X: 3 groups of rows, each row roughly a mix of its group's hidden directions:
X (113 x 11):
[[  7  17 -28  -3 -14 -18  22 -10  42  29 -56]
 [  7  35  35 -10  45  12  -9 -23   4 -44  26]
 [-20 -10  38  64 -10 -33  -3 -12 -13  -6 -21]
 [  4 -19 -20 -18 -31  29  -5  32  32  54  -9]
 [  3  11 -50 -23 -20 -34 -11 -20   5   6 -51]
 [ -6  -4 -40  60 -33  10  -6  24  -4  29   2]
 [ -9  16  39  40 -10 -29 -28 -47  19  13   5]
 [ 42  43 -40  30  26   5 -25  -8  -5  23   1]
 [ 39  36  20  15  14  13  12  19  12  13  58]
 [ 10   5 -13 -31  13 -62  -2 -15  -6 -20 -44]
 [  8 -14 -20  23 -39  35 -11 -17   5  15 -58]
 [ 44 -21 -32 -20   5  49  26 -11 -24  16 -12]
 [ 26  23 -34  15  42  18  -9   9   9  54  14]
 [ -1  57  32 -37  36  -9  -8  -6   7 -22  20]
 [ 20  -1 -27 -33 -21  21 -28 -31   4  42 -36]
 [ -8 -44  19  47  -8 -24  -4 -21 -44 -18   0]
 [-14 -21 -31  25  32 -32  19  57  -2 -10  -4]
 [ 25  24 -29  11  29 -43 -19 -25  13  43   7]
 [ 16 -26  34 -23  15  33  13  22 -26  23  46]
 [ 18  28  22  14   8   5  -7  43 -42 -43  24]
 [ 27 -30 -63  28  -4 -11  31  11  11 -16   4]
 [  4 -32  13  -5 -29  36   7 -46  -2  -3 -49]
 [ -5   9 -40 -45 -10 -18  -1  53  24   9  19]
 [ 12 -15  48 -34 -38  28 -13 -39 -12   1 -11]
 [ 18  34  17 -35  18   6 -29 -49  11   7 -34]
 [ -6  29 -25  20  30  23   6  49 -17 -42  12]
 [-27 -50 -15  12  15 -55 -10  20  -2  21  15]
 [ 24  35 -20  13   2  54  -9  31 -13 -38  -7]
 [ -9  -8  31 -45  27  37   9  -1   8  51   5]
 [-24   8  -9  -8  12 -12  40  -5  -8 -68  26]
 [ 37  19 -64   3  12  29   9  23  10  20  -5]
 [ 36  23  16   4  34  -7  23 -34 -28  10 -46]
 [-34 -47  30 -22 -22 -24 -11 -28 -21 -29   8]
 [  0  17  20 -21 -43  -9  14   6 -16 -55 -38]
 [-11  34 -26   5  21 -35 -17  52   3   6  36]
 [ 18 -21 -54 -18  -4 -49   8  -9 -36   1 -11]
 [ 29  34   2  11  33  -6 -37 -40  39  -1  15]
 [ -5 -29   5  71 -20  -7 -25  -9   9   9 -26]
 [ 23   1  21  -2 -16 -10  21 -38  54 -41 -14]
 [ 14  21  21  15  25  27   6 -31 -20 -31  55]
 [ 22   8 -28 -17   6  48  37  48   7  -8 -14]
 [ 19  -7 -36  45  -3 -40 -31  16 -29  20 -14]
 [  8  35  21 -44   6 -26  18   2  51 -14 -21]
 [-18  53  22  -2 -17  22 -14  16  -6  49  27]
 [ 15  27  -4 -29  24  24   5 -56  12 -33 -25]
 [ -8  47  40   2   8  53  16  -9  21  18   9]
 [  8   2 -19  48   5 -23 -24 -44 -24 -26 -30]
 [ 22   5   6  41   0  43 -21  20  15  53   3]
 [ -1   6 -38 -20 -17 -27 -12  43  44  25 -23]
 [ 18  19  12  70 -28   2  -8 -34  14  -8  -8]
 [-30 -14  31 -31 -33 -27  24  11  12 -45 -18]
 [-24 -39  39   4 -35  -7  29 -17  29 -33  -4]
 [  7  18  18 -61  17  26  27  27  21  12  24]
 [ -1  60 -36  -4  23  11  25  22  22 -21 -20]
 [-27  -2 -20 -62 -31  -4   2 -26 -31  -9  17]
 [-31 -42  42  -1 -24  40  -4 -11 -33 -11   6]
 [ -2 -28   7 -16  -7 -48   9  59   2  12 -28]
 [  9   9   0 -26  29  47  16 -28  28 -47  12]
 [ -2 -18  22  34   3  27 -13  46  47  13  26]
 [ -9  17 -23 -10  52  13  51   2  33 -15  16]
 [-24  -6  -8 -24  -8   3 -38  67  -5  14  23]
 [ 24  25   5 -33 -19  45  21  18 -16 -31 -35]
 [-14  12 -29   6  23 -25  16  61  -8 -29 -25]
 [ -4  -5  11  27  -1 -21 -43 -33 -33   2  52]
 [-14  22  -3   1  -3  22 -32 -69 -14  -9  28]
 [ -4  38 -21 -23  19 -38  44  16  12 -32 -20]
 [ 12  44  13  28  26   8  33  49   2  23  15]
 [  0  18  27 -14 -28 -41 -38  21 -44 -19  -9]
 [  2 -27  43 -15   3 -27   4 -60 -11   1  27]
 [ -3  -1 -46 -45 -17 -38  31  27 -12  10 -14]
 [ -8 -35   6 -19 -24 -28 -19  59   1  28 -17]
 [ 25  -7  37 -27  18  18  54 -25  29   3  14]
 [-34 -26  44  29 -27  -3  -8 -17  17 -42  14]
 [ -1 -44 -35 -27 -24 -21   8  25  35   9 -31]
 [ -6 -17 -30  46  -5  37  14  47   1 -22  16]
 [  8  -7  -3  53   0 -15 -42 -51  -8   0  21]
 [ 44 -34  44   7 -20  17  37  -2   2   5 -29]
 [-20  11  66  21 -27  19 -13 -24  13 -24  -6]
 [-52  -9  29  23 -39  -5   1  28  37   5  10]
 [-15 -19  -5  36 -31 -67   7 -17   7 -11  -2]
 [-15  35  30 -63 -11  -3 -25   3 -15 -19  15]
 [  6   0 -14 -35  14  42  37  31   4  -9  46]
 [ 18  24 -12 -11  34 -25 -53 -39 -16  19  13]
 [ 12   1 -23  48  -3  -8  11 -63   4   6 -29]
 [-36 -45 -15  -8  11 -21   0  18 -32  45  21]
 [ -2  48  -5   8  22   0  -8  37 -31 -46  24]
 [ 49  21  -4 -20 -24  19  25 -25  -1 -29 -41]
 [ 16  -5   9  -4  20  10  20  69  18  24  32]
 [ 12  22 -48 -22  35   6   6  55  12  -4   7]
 [  0   4  30 -19 -43 -12 -49 -40 -20  16   3]
 [-26  -7  54  20 -20 -22 -18 -38  25 -24   7]
 [  2 -12  42 -33  -8 -32 -19  43 -16   8  36]
 [ 10 -74  29  -4  -5  23  23  -3   9  18   0]
 [ 12   4 -18  20  48  43 -20  11  28  19  37]
 [ 46  -6 -31 -23  17  33  41  -2  20  26 -13]
 [-53  20  11   5   5 -36 -22  49 -12  12  11]
 [ 18  47   9  30  20  50  -9  15  23  26   2]
 [ 17  37  33  -7 -16  32 -30   5 -34 -25  34]
 [-10 -14  -7 -13  25  11 -14   1 -41  69  13]
 [ -7 -25  34 -40 -14  60 -11   6 -14 -15  13]
 [-18  29   0   0   6 -42 -16  57   6  -3  39]
 [ 43  27   4  44 -16  45  12 -18  -9 -15 -21]
 [ -6  25  13 -27  22  14   5  38  57 -17  27]
 [ -7 -55 -37  11 -43   9  -6 -22   6   6 -31]
 [  7   0 -15  17  35 -36  55  25  11 -19 -27]
 [ 25  -7  19  22  18  -7  30 -61  16  15  32]
 [ -4  -2   0  39  12  -6   8  58 -10  -5  53]
 [-17   6   0  -8   2 -10  17 -58 -26 -56  -9]
 [  2  22 -17  33 -18 -17 -21  43  13  54 -13]
 [ 36  11  27  -7 -36 -45   2  17  12  35 -29]
 [ 31 -10  34  29  32  29 -26 -46 -13  -3  -8]
 [-21  45 -16 -18  -1 -15 -28  51 -22 -28  -6]
 [  9  28  53 -35 -18  14  -5 -32   7 -27 -28]]

which group is each row in? (one row of each group first):
[  8 -23 -28  34   8 -40  31  18  16  14 -44] => <49>
[ -9  24 -21 -14  26  18 -18  46 -41  39   5] => <42>
[ 16 -23  -9 -26   4  52  10  33  10  18  45] => <41>

[-12  43  42 -22  -3  12  25  30  38  11 -23] => <42>
[ 19  39  17   9 -34 -15 -41 -45 -15  14  10] => <49>
[-26 -34  24 -29  18  15 -41 -20 -18 -27  32] => <42>
[ 18 -46   5   7  14   8 -14 -24 -54 -21  32] => <41>
[-28 -10 -16   5 -26 -39  39  54   2  -5 -13] => <42>
[  2  14  -4  39 -19 -31 -33 -21 -18  33 -44] => <41>
[ -4  -6  20   7 -37 -23 -47 -36 -43  -8 -13] => <49>
[ -6  51 -17 -15   1  28  -1 -56 -20 -21   1] => <41>
[ 11  50  -9  15  11  38 -22 -25  43   4 -23] => <41>
[-36 -12  30  19  11  46 -26  21  10 -23  35] => <42>
[-17  39  13 -33  16  -7 -14  29 -30 -46  24] => <49>
